In the data rows, 128 means zero.
Here are some points, one per row:
"154 146 128 120 112 104 081 133 116 107 159 128 125 090 128 127 126 206 146 139 124 152 097 151 144 137 104 116 146
 107 169 117 104 091 134 183 087 149 106 133 109 160 130 159 133 140 123 147 102 128 102 089 134 149 131 152"
"122 110 084 108 114 175 127 141 112 128 199 118 169 134 128 124 116 152 107 057 129 155 128 157 140 151 128 119 142
 122 088 091 128 140 120 082 126 141 137 134 126 162 143 098 136 140 148 123 152 153 158 147 113 130 158 112"
"113 123 148 149 116 085 141 159 168 114 108 130 152 129 110 151 122 151 122 136 127 156 184 196 099 118 125 107 141
 148 099 143 133 129 146 079 102 098 118 162 109 102 122 159 097 124 127 131 118 123 181 123 151 146 137 123"
"143 129 158 126 126 132 126 122 092 150 089 110 159 179 108 180 120 124 119 081 129 107 105 098 164 141 112 162 149
 119 148 123 147 115 155 153 108 133 150 135 125 114 070 146 108 094 095 135 143 136 146 100 169 149 139 110"
"125 131 142 113 113 123 131 121 123 142 131 134 105 152 135 137 146 150 074 146 133 137 151 104 110 127 122 182 133
 084 128 112 144 129 120 085 108 150 101 137 090 074 149 073 108 171 179 145 108 084 100 134 147 106 111 100"
"106 119 118 141 124 118 112 113 117 129 162 118 087 120 133 152 116 107 122 113 116 109 122 142 070 130 083 121 107
 120 147 088 157 104 152 106 122 116 156 127 166 121 145 169 157 062 147 128 145 123 092 157 142 104 111 151"
"131 143 166 098 091 142 127 154 178 115 158 095 132 131 125 119 109 120 134 103 146 117 159 173 105 145 141 127 085
 117 147 150 119 124 142 164 151 127 149 140 137 124 136 071 131 133 083 111 137 101 128 087 132 100 088 108"
"124 143 135 115 109 126 209 146 132 123 120 135 125 163 185 118 154 093 126 098 137 097 111 166 147 136 097 161 106
 151 096 103 116 104 095 117 147 127 104 128 110 126 144 165 141 128 142 141 084 128 134 103 128 136 117 158"
"100 129 127 142 082 078 138 172 081 114 115 116 156 099 136 145 141 103 145 190 132 137 099 123 168 106 150 125 116
 106 122 139 167 109 122 132 125 120 133 109 154 127 124 099 157 108 145 138 138 144 123 136 098 129 132 082"
"105 149 109 118 150 112 127 126 108 140 103 134 157 119 147 104 108 131 145 122 127 113 156 077 115 135 069 092 124
 157 142 133 144 151 135 177 111 091 131 119 090 159 120 090 132 124 134 108 069 136 129 165 142 105 149 117"
"132 135 134 154 151 161 138 133 146 111 092 148 101 133 102 126 132 150 103 137 141 110 133 119 136 135 118 129 124
 109 097 124 138 165 121 142 050 100 127 119 187 132 159 112 133 118 126 112 106 171 110 081 089 146 124 130"
"166 137 103 085 109 141 142 130 137 136 095 100 140 138 124 132 130 189 113 205 110 093 116 113 116 107 119 151 137
 154 147 135 115 125 117 106 123 155 148 125 145 149 118 159 146 135 097 085 134 134 142 166 095 092 140 140"
"155 142 109 134 150 129 141 116 136 112 093 126 111 070 123 119 130 163 153 066 129 127 111 108 153 132 130 105 136
 122 145 172 124 097 118 068 167 099 135 111 136 092 122 123 175 137 134 093 145 112 095 107 155 132 154 109"
"081 109 141 138 069 132 124 107 145 123 107 167 129 112 109 079 139 101 094 121 136 166 097 146 131 131 143 133 118
 143 152 134 138 169 132 116 140 130 148 128 136 172 111 176 100 183 116 102 113 114 096 134 147 131 123 122"
"166 134 082 151 157 104 116 135 156 135 158 124 095 109 131 123 070 087 133 124 127 095 093 130 154 111 152 156 126
 148 103 102 148 163 112 147 100 115 128 157 109 127 124 123 136 129 097 123 137 050 125 161 129 148 143 110"
"123 128 180 112 158 158 127 106 064 129 127 138 106 083 146 146 113 140 131 125 105 126 098 170 127 099 122 148 126
 178 128 180 102 165 170 108 138 130 127 129 156 118 128 083 121 144 124 177 121 143 128 144 099 141 123 129"
"118 099 124 136 128 106 129 083 132 134 168 150 142 146 094 127 179 114 169 135 134 114 127 110 150 134 133 099 161
 146 147 110 125 119 128 084 126 157 104 122 178 123 136 078 119 101 075 119 091 089 138 130 127 132 125 165"
"144 101 105 140 115 158 110 107 100 108 095 145 080 173 145 126 140 138 119 160 109 117 133 135 127 112 143 076 134
 123 098 112 143 130 128 181 172 126 092 133 151 168 126 116 135 115 143 119 162 083 159 112 180 132 122 112"
"149 127 128 112 094 158 100 133 129 121 086 129 143 144 123 144 136 105 132 098 118 100 176 146 132 139 176 088 125
 112 150 106 131 145 116 133 147 151 132 120 085 094 173 165 113 130 112 146 117 132 087 174 081 158 137 140"
"124 156 089 124 115 138 111 089 137 163 136 142 082 133 138 139 119 088 147 149 151 137 133 146 111 151 165 133 132
 115 092 159 112 116 134 104 120 144 127 139 091 136 118 139 141 114 109 139 100 211 117 124 168 102 110 110"
"145 101 144 131 152 126 127 158 130 126 122 105 113 091 125 108 128 087 145 141 126 089 151 109 124 121 124 133 178
 129 171 102 134 128 109 133 110 121 129 108 152 130 137 130 129 197 128 166 165 189 164 113 169 095 129 153"
"117 109 113 110 165 115 136 139 130 116 153 139 157 176 106 132 094 130 106 172 138 128 134 149 142 136 172 137 130
 121 111 121 093 131 134 136 174 079 150 101 093 128 080 117 124 134 153 126 122 128 063 108 137 137 131 181"
"135 158 140 150 128 092 125 153 167 136 140 127 096 147 127 146 149 124 113 086 129 159 149 104 141 141 177 152 118
 147 160 139 079 115 127 145 141 138 137 108 156 166 125 126 111 119 204 114 120 137 167 173 119 142 120 122"
"088 114 133 131 174 177 121 145 149 137 129 121 132 105 104 131 151 162 160 132 139 190 125 105 145 104 127 170 147
 137 113 126 154 124 122 194 174 116 121 133 127 085 156 171 129 113 113 135 108 131 147 139 122 089 117 124"
"131 101 155 134 160 134 122 117 110 136 144 112 179 121 140 117 136 105 099 153 134 119 076 123 080 163 152 074 136
 148 113 155 112 109 113 163 100 163 141 145 126 089 128 137 138 101 168 103 124 109 150 127 125 133 128 114"
"120 145 159 113 110 085 142 096 136 165 173 135 117 139 162 108 117 123 135 095 129 129 163 112 128 106 109 112 145
 081 095 185 156 141 104 137 142 140 123 115 118 121 104 151 098 143 135 112 179 117 127 118 076 124 131 163"
"150 151 089 174 139 137 110 153 119 098 140 157 155 143 108 102 136 116 127 148 087 133 129 074 121 125 075 136 082
 149 133 140 119 114 138 112 152 138 102 135 119 103 124 125 102 131 101 146 179 170 127 122 116 139 098 118"
"116 119 139 125 172 137 143 095 136 136 080 101 138 104 140 121 128 123 166 151 142 170 125 096 102 111 116 137 081
 091 140 080 100 130 141 096 121 129 129 131 103 181 132 127 136 115 125 157 164 108 151 110 094 156 155 127"
There is one direction along which these points spread out most. How far along it is each point below, from 0 to 99? 50 is the average, and the first point above lies past it. One standard deviation of the points above along it is 16.
"131 143 166 098 091 142 127 154 178 115 158 095 132 131 125 119 109 120 134 103 146 117 159 173 105 145 141 127 085
 117 147 150 119 124 142 164 151 127 149 140 137 124 136 071 131 133 083 111 137 101 128 087 132 100 088 108" 30
"124 156 089 124 115 138 111 089 137 163 136 142 082 133 138 139 119 088 147 149 151 137 133 146 111 151 165 133 132
 115 092 159 112 116 134 104 120 144 127 139 091 136 118 139 141 114 109 139 100 211 117 124 168 102 110 110" 37
"123 128 180 112 158 158 127 106 064 129 127 138 106 083 146 146 113 140 131 125 105 126 098 170 127 099 122 148 126
 178 128 180 102 165 170 108 138 130 127 129 156 118 128 083 121 144 124 177 121 143 128 144 099 141 123 129" 62
"117 109 113 110 165 115 136 139 130 116 153 139 157 176 106 132 094 130 106 172 138 128 134 149 142 136 172 137 130
 121 111 121 093 131 134 136 174 079 150 101 093 128 080 117 124 134 153 126 122 128 063 108 137 137 131 181" 32
"122 110 084 108 114 175 127 141 112 128 199 118 169 134 128 124 116 152 107 057 129 155 128 157 140 151 128 119 142
 122 088 091 128 140 120 082 126 141 137 134 126 162 143 098 136 140 148 123 152 153 158 147 113 130 158 112" 31
"113 123 148 149 116 085 141 159 168 114 108 130 152 129 110 151 122 151 122 136 127 156 184 196 099 118 125 107 141
 148 099 143 133 129 146 079 102 098 118 162 109 102 122 159 097 124 127 131 118 123 181 123 151 146 137 123" 30
"131 101 155 134 160 134 122 117 110 136 144 112 179 121 140 117 136 105 099 153 134 119 076 123 080 163 152 074 136
 148 113 155 112 109 113 163 100 163 141 145 126 089 128 137 138 101 168 103 124 109 150 127 125 133 128 114" 55
"124 143 135 115 109 126 209 146 132 123 120 135 125 163 185 118 154 093 126 098 137 097 111 166 147 136 097 161 106
 151 096 103 116 104 095 117 147 127 104 128 110 126 144 165 141 128 142 141 084 128 134 103 128 136 117 158" 27
"144 101 105 140 115 158 110 107 100 108 095 145 080 173 145 126 140 138 119 160 109 117 133 135 127 112 143 076 134
 123 098 112 143 130 128 181 172 126 092 133 151 168 126 116 135 115 143 119 162 083 159 112 180 132 122 112" 58
